In the rows, 128 means zero.
The rows of T fall into a few groups, which share some directions, and each row is roughly a mix of its group's hidden directions.
T:
[[120 104  93 112 166 109 149 176 103 169]
 [ 78 120 147 145 159 148 124 132  88 181]
 [120 119 106  74 126 157 139 106  97  73]
 [ 72 102 144 132  99 136 121 100 180 149]
 [145 118  61 129 106 179 122 146 105 116]
 [125  91 129 141 113 180 183 123 148  94]
 [ 89 167 110  82 156 143 108 112 102 161]
 [ 71 105 118 124 171 112 126 168  90 129]
 [149 113 129 166 137  95 162 133 195 137]
 [ 94 106 133 110 117 121 156 128 201 156]
 [135 102 114 111 122  73 190 107 141 111]
 [180 162 115 113 175 175 116 131 142 121]
 [104  83 159 163 114 157  79 143 151 121]
 [117 132 101 162  69 156 118  88 158 131]
 [ 96 120  94 125 125 194 142 149 145  91]
 [119 132 118 103 134 205 139 130 125  83]
 [ 85  95 101 102 122  79 150 166 113 138]
 [160 105 128 139  94 168 169 140 153  83]
 [151 124 163 161 122 171  79 144  91 110]
 [139 128 101 185 150 169 105 110 107 167]
 [ 68 102 152 147 115 156 140 119  85 156]
 [141  86 153 178 128 141  80 132 110  94]
 [138 108 141 196 103 145 157 143 169 139]
 [105 155 115 157 168 187  96 120 134 151]
 [138  98 112  76 143 105 173 100 138  91]
 [167 111 178 168 112 161 103 123 104 105]
 [186 134 163 115  90 117 161 120 167 131]
 [109 134 148  55 160 130 120 114  88 134]
 [ 99 133  69 128 110  81 154 145 162 127]
 [118 153  99 144 142 105  65  87 106 144]
 [ 78 133 122  86 162 167 120 139  93 103]
 [ 99 182 103 107  93 119 154  88 120 149]
 [159 117 174 134 155 160  95 110  78 115]
 [ 98 154 100 146 102 136  81 125  88  86]
 [115 132 147 133 103 210 126 128 109 100]
 [137 146 101 179 129 150 115 135 192 149]
 [146  93 162 142  90 157 180 114 149 105]
 [ 96 127 166 148 162  85 100 123  86 153]
 [149 102 162 191 110 160 143 121 123  94]
 [183 153 104 151 104 101 109 129 173 106]
 [160 139  94 157 153 134 125 159 185 160]
 [184 148  95  86 174 116 117 142 120 125]
 [155 117 140  69 125 112 157  93 137  81]
 [169 123  97 128  85 107 136 108 141  70]
 [139 168 132 105 138 180 118 126 178  90]
 [ 91 131  78 135 110 116 109 189 151 126]
 [138 125  65 175 112  98 125 136 154  99]
 [ 73 157  72 118 121 102 124 112 149 150]
 [176 141 127 189 131 139 117 147 176 130]
 [140  91 188 159 117 162  99 105 117 114]
 [103 118 184 104  94 168 140 107 152 154]
 [142 139  88 163 141 139 134 138 193  94]
 [131 118  92 154 106  77 168 121 174 117]
 [131 156 102 101  99  88  87  76 125 127]
 [ 94 135  91 179 105 115  84  98 141 143]
 [167 154 133 114 137 164 102  75  86 131]
 [131 125 115  52 119  81 150 143 118 128]
 [ 90  69 138  88 121 112 153 154 157 124]
 [ 72  72 140 122 107 120 125 119 171 132]
 [142 108 138 166  79 141 112 180 116  93]
 [160 109 164 138 159 136 110  85  77 107]
 [141  87 185 145 121 164  96 133 101 107]
 [186 127 193 153 126 132 136 107 117 119]
 [120 112  83 158 132 195 147 153 142 120]
 [157 109 142 118  90  66 142 105  95 149]
 [152 125  83 148 148 105 121 196 138 109]
 [ 92 190  90 109 104 134 119 116  96 146]
 [116 115  69  84 104  82 142 147 132 133]
 [139 137  94  57  91 127 155 128 151 135]
 [141 174  68 118 160  92 140 127 104 129]
 [ 98  98 173  80  89 152 147 147 120 130]
 [149 128  82 109 155 192 135 155 146 140]
 [150 100  71 140 114 166 138 159 108 164]
 [172  85 180 162 133 147 127 136 153 113]
 [104 107 132 151  88 133 152 102 118  61]
 [155 155  78 101 128 150  79 148  99 145]
 [131  95 120  58 153 116 162 116 102 143]
 [156  86 144 153 101  88 171 160 140 114]
 [161 160 198  98 127 151 115 120 146 139]
 [109 167 122 175 155  94  93 142 167 133]
 [140 101 149 139 123 145  93 155  67  89]
 [173 111  91  59 129 123 141 119 110 125]
 [ 89 125 110  66 152 103 160 110 140 153]
 [ 89 122 118 147 123 156  72 175 154 139]
 [116  97 139  63 156 118 160 114  95 146]
 [ 92 157 109  50 129 130 126 126 133 150]
 [120 109 167 161  81 165  89 132 106 107]
 [157 143 200  92 128 146 125 122 129 160]
 [ 65 125  82 131 157 107 100 149 115 146]
 [127  97 125 137 131 145 186 114 174  84]
 [164 129  74  70  97 121 148 124 131 125]
 [123 162 179 118 112  84  86 109 101 126]
 [107 118  80 142 137  79  86 116  88 122]
 [103 136 114  87 138 136  94 131  59 147]
 [120 169 142  52 128 104 117 118 152 123]
 [136 146 120  79 174 128 125 136  65 129]
 [106 161 130  80 139 136  92  84  90 140]
 [ 94 166 122 118 142 158 106 116 171 180]
 [117 102 161 142  94  78 140 108  92 166]
 [130 101  90 170 146 123 152 159 156 177]
 [154 102 103 134  65  86 157 125 150 132]
 [106 118 143 111 179 111 144 191 133 101]
 [142 109 177  79 122 153 170 101 132 105]
 [141  99 149 177 112 104 172 127 177 135]]

Here is one row of each group, with its name. Which group are the others in?
[134 128 191 168 109 108 149 116 172 122] -> M
[142  86  80 103 123 108 166 162  95 125] -> Y
[112 157 118 128 124 132 147 109 199 172] -> X

[115 133 151 126 133 208 121 148 107 159] -> M
[132  98 137  99 143  86 141 137  58 128] -> Y
[119 144 104 165 153 187 122 159 167 134] -> M
[107 147 154  90 153  66 115  98 123 104] -> M
[ 99 103  96 168  87  81 107 114 123 109] -> Y
[163 174  87 123 141  97 155 125  84 115] -> X
[132  77 132 148  89 105 159 121  78 148] -> Y
[105  81 111 161 114 150 183 124 141  97] -> M
[129 138 160  62 141  73 134 139 118 119] -> Y
